Every row has a hidden score. In each pair, how much higher is the second row's than the first's? 7 means about the same, 15 much higher and 0 much lower.
array([-5., -77., -27., -38., 5., 55., -41., -15.])
array([28., 16., 56., 2., -48., 1., -24., -57.]) 15
array([-27., -45., 63., -8., 23., -14., -89., -56.])
array([-54., -41., 11., 33., 0., -7., 6., 18.]) 6
array([65., -4., -26., 65., -19., -95., 4., 43.])
array([-73., 76., -45., 62., 5., 13., 6., -12.]) 6
array([49., -61., -18., -33., -7., 33., -70., 22.])
array([8., 17., -9., 66., 14., 17., -14., -28.]) 11
array([1., -31., 85., 16., -27., -15., -38., -3.])
array([-66., 32., -12., 55., 21., -62., 83., -23.]) 9
array([-49., -4., -23., -1., -5., -16., 8., -84.])
array([24., 12., 35., 17., -36., -3., -24., -67.]) 13
array([2., 30., 53., -10., -22., -14., 2., 42.])
array([-29., -48., -56., 23., 16., -33., 1., 10.]) 0
array([-65., 85., -34., 39., -19., -8., 63., 9.])
array([4., -22., 7., 41., 75., 59., -92., -42.]) 2
array([32., -48., -28., 71., 65., -11., 16., -2.])
array([4., -14., 24., -20., -13., 42., -4., -19.]) 8
array([27., -47., -25., 52., 60., -27., 32., -12.])
array([17., 29., 17., -29., -31., -15., 0., 42.]) 13
array([26., -42., 23., -23., 12., 12., -83., -67.])
array([-5., -16., 61., 20., -24., 2., -55., -27.]) 7
array([52., -10., -42., 54., -22., -119., 21., 57.])
array([26., 27., 14., -80., -59., -30., -37., 40.]) 9
array([61., -8., -31., 84., 66., -11., -45., 35.])
array([23., -24., -24., -59., 82., 33., -66., 10.]) 3
array([-32., -19., -37., -40., -71., -24., -67., -63.])
array([-39., -24., 12., 1., -74., 5., 28., 32.]) 6
array([46., 35., 17., -88., -76., -35., -20., 41.])
array([-21., -44., 61., -2., 31., -13., -83., -51.]) 0
array([49., 0., -95., -5., -81., 3., 55., 14.])
array([33., 6., 7., -3., -26., -78., 26., 38.]) 7
array([-16., 4., 86., -35., -13., 47., -22., -9.])
array([-67., 82., -56., 24., 28., -57., 47., 25.]) 11
array([-13., -30., 53., -34., 1., -10., -32., -32.])
array([-70., 78., -47., 48., -15., -1., 36., 7.]) 13
array([6., 11., -27., -39., 0., -29., 54., -51.])
array([-31., -17., 20., -8., 30., 77., -16., 25.]) 2
array([-41., -13., 3., 35., 45., -6., 30., 0.])
array([-25., 28., -18., 39., 4., 14., 23., 12.]) 12
array([-69., 38., -1., 56., 28., -54., 51., -18.])
array([72., -32., -5., -53., -15., 27., -54., -63.]) 9
array([13., -51., -42., 14., -1., -25., 13., 28.])
array([14., -14., -32., -63., 77., 31., -45., 20.]) 10
array([-42., 23., 8., 53., 12., 30., -20., 27.])
array([40., -24., 19., 53., -45., 6., 12., 64.]) 8
array([-25., 27., 65., -2., -42., 4., -48., 43.])
array([-14., 24., 36., -21., -26., -14., -1., 33.]) 7
array([-40., -9., 28., -37., 47., 46., -32., -10.])
array([-27., -73., 48., -61., 10., 1., 2., -14.]) 2
array([41., 7., -7., -8., 2., -5., 64., -29.])
array([44., 16., 24., -34., 61., 47., 4., -12.]) 8
array([-4., -15., 57., -36., 14., -9., -18., -48.])
array([17., 22., 1., -21., -22., -22., 20., 41.]) 12
array([-43., 18., 47., -26., -22., -35., 57., 22.])
array([65., 1., 5., 26., -48., -15., 35., 53.]) 12
array([-29., 26., -1., 57., 14., 33., -4., -6.])
array([32., -6., -19., 6., 72., 38., -58., -52.]) 8
array([-58., 31., 111., 22., -50., 19., -62., 42.])
array([-7., -16., 23., -30., -19., 34., 9., -9.]) 6
array([-14., 1., -9., -19., 101., 60., -80., 17.])
array([15., -48., -66., 30., -27., -24., -66., 43.]) 4
array([47., 10., 7., -17., 12., 39., -4., 28.])
array([-14., 23., 27., 8., 3., -19., -2., 2.]) 5
array([39., 35., 83., -19., -63., -7., 25., -31.])
array([17., 17., 7., 0., 13., 23., -31., -8.]) 4
array([3., 16., -20., -52., 76., 36., -7., 22.])
array([11., 8., 38., -31., 19., 60., 7., 22.]) 7
array([63., -9., -29., 73., -8., -103., 0., 42.])
array([61., -27., -14., 39., -78., -12., -3., 41.]) 5
array([27., -40., -23., 33., 35., -41., 40., -30.])
array([18., 12., 11., -3., 8., 28., 18., -14.]) 11
array([64., -32., -20., 59., 50., -17., 50., 7.])
array([-33., -24., 36., -76., -16., 12., 20., -30.]) 2
array([-28., -1., -48., 37., -18., -17., 50., -100.])
array([61., -12., -10., -15., -77., -21., -1., 7.]) 11
array([30., 8., -20., -6., 3., 29., -35., 59.])
array([-55., -19., 34., 52., 66., 16., 2., 20.]) 0
array([-11., 94., 43., -79., -5., 73., -39., 23.])
array([-60., 97., -57., 10., 5., -26., 16., 11.]) 4
array([16., 3., 43., -30., 60., 65., -16., 13.])
array([-27., -13., -84., -6., 11., 56., -16., -53.]) 3
array([5., -6., 51., -36., -21., 43., 21., 4.])
array([-60., 106., -46., -1., -9., 9., 2., 12.]) 13
array([-40., -2., 25., 40., 40., 6., 50., 19.])
array([1., -4., -21., 25., 0., -1., 21., 16.]) 9
array([40., -29., -53., 24., -61., -23., -67., 62.])
array([12., -28., 27., 20., 30., -35., 28., -40.]) 5
array([-40., -20., 59., -50., 3., 57., -33., -5.])
array([20., 24., -5., -44., -5., -26., 56., -54.]) 14
array([-21., 32., 87., -15., -83., -101., 24., 18.])
array([-30., -25., 30., -73., -18., 14., 23., -30.]) 1
array([24., -34., 5., 38., 46., -36., 33., -52.])
array([-46., -27., 10., -7., -68., 9., 7., 32.]) 3
array([-39., 0., -41., 53., 3., -23., 47., -84.])
array([-16., 41., 13., -28., -14., -20., 12., 12.]) 12
array([18., -100., -22., -35., 14., 7., -1., 4.])
array([-57., 31., 92., 11., -47., 6., -36., 44.]) 14
array([-5., 12., 3., -33., 6., -11., 41., -35.])
array([-69., 70., -5., 29., 23., -53., 65., 36.]) 8
array([55., 4., 5., 1., 23., 44., -3., 12.])
array([-20., 111., -22., 30., 59., 46., 55., 11.]) 12
array([32., -48., -24., 70., 70., -13., 17., -6.])
array([1., -42., -3., 28., 51., -30., -7., -40.]) 6
array([-12., -23., 18., 36., 15., -21., 36., -19.])
array([74., -27., -20., -53., -46., 12., -17., 43.]) 12
array([30., 45., 25., -32., -52., -28., 37., 37.])
array([58., -8., -9., 67., 11., -67., 9., 72.]) 4
array([0., 108., -13., -14., 33., 43., 78., 12.])
array([0., 24., -17., 57., 15., 16., 3., 4.]) 0
array([-18., -71., 52., -79., -3., -2., 17., 3.])
array([-27., 4., 26., -32., 12., 59., -30., -24.]) 13
array([14., -41., -13., -3., -18., -24., 23., 38.])
array([-1., -7., 57., -54., 4., 45., 10., -4.]) 9
array([-16., 74., -34., 26., 56., -2., 52., -49.])
array([22., 38., 48., -24., -35., -17., 25., 48.]) 6
array([-18., 29., -33., 34., -20., -13., 62., -73.])
array([10., 1., 11., -31., -28., -54., 11., 34.]) 6
array([-11., 91., 28., -92., -13., 55., -12., 25.])
array([28., -54., -21., -55., -1., 31., -73., -32.]) 0
array([36., -26., -44., -21., -73., -31., 4., 11.])
array([52., 21., 7., -1., 3., 43., -49., 37.]) 12
array([-11., -45., -29., -38., -39., -23., -24., -66.])
array([81., 15., -12., 35., -28., -87., 57., 53.]) 15
array([17., 4., -24., -49., 86., 40., -48., 13.])
array([75., 0., -38., 52., -29., -123., 31., 41.]) 10
array([-20., 27., 55., -4., -38., -4., -8., 48.])
array([48., 16., -9., -8., -7., 23., -11., 56.]) 10
array([-76., 26., -19., 51., 18., -67., 93., -23.])
array([-85., 18., -13., 67., 31., -51., 45., -25.]) 6
array([-26., -53., -46., -4., 6., -11., -18., 17.])
array([-14., -15., -19., -18., -50., -13., -53., -59.]) 11
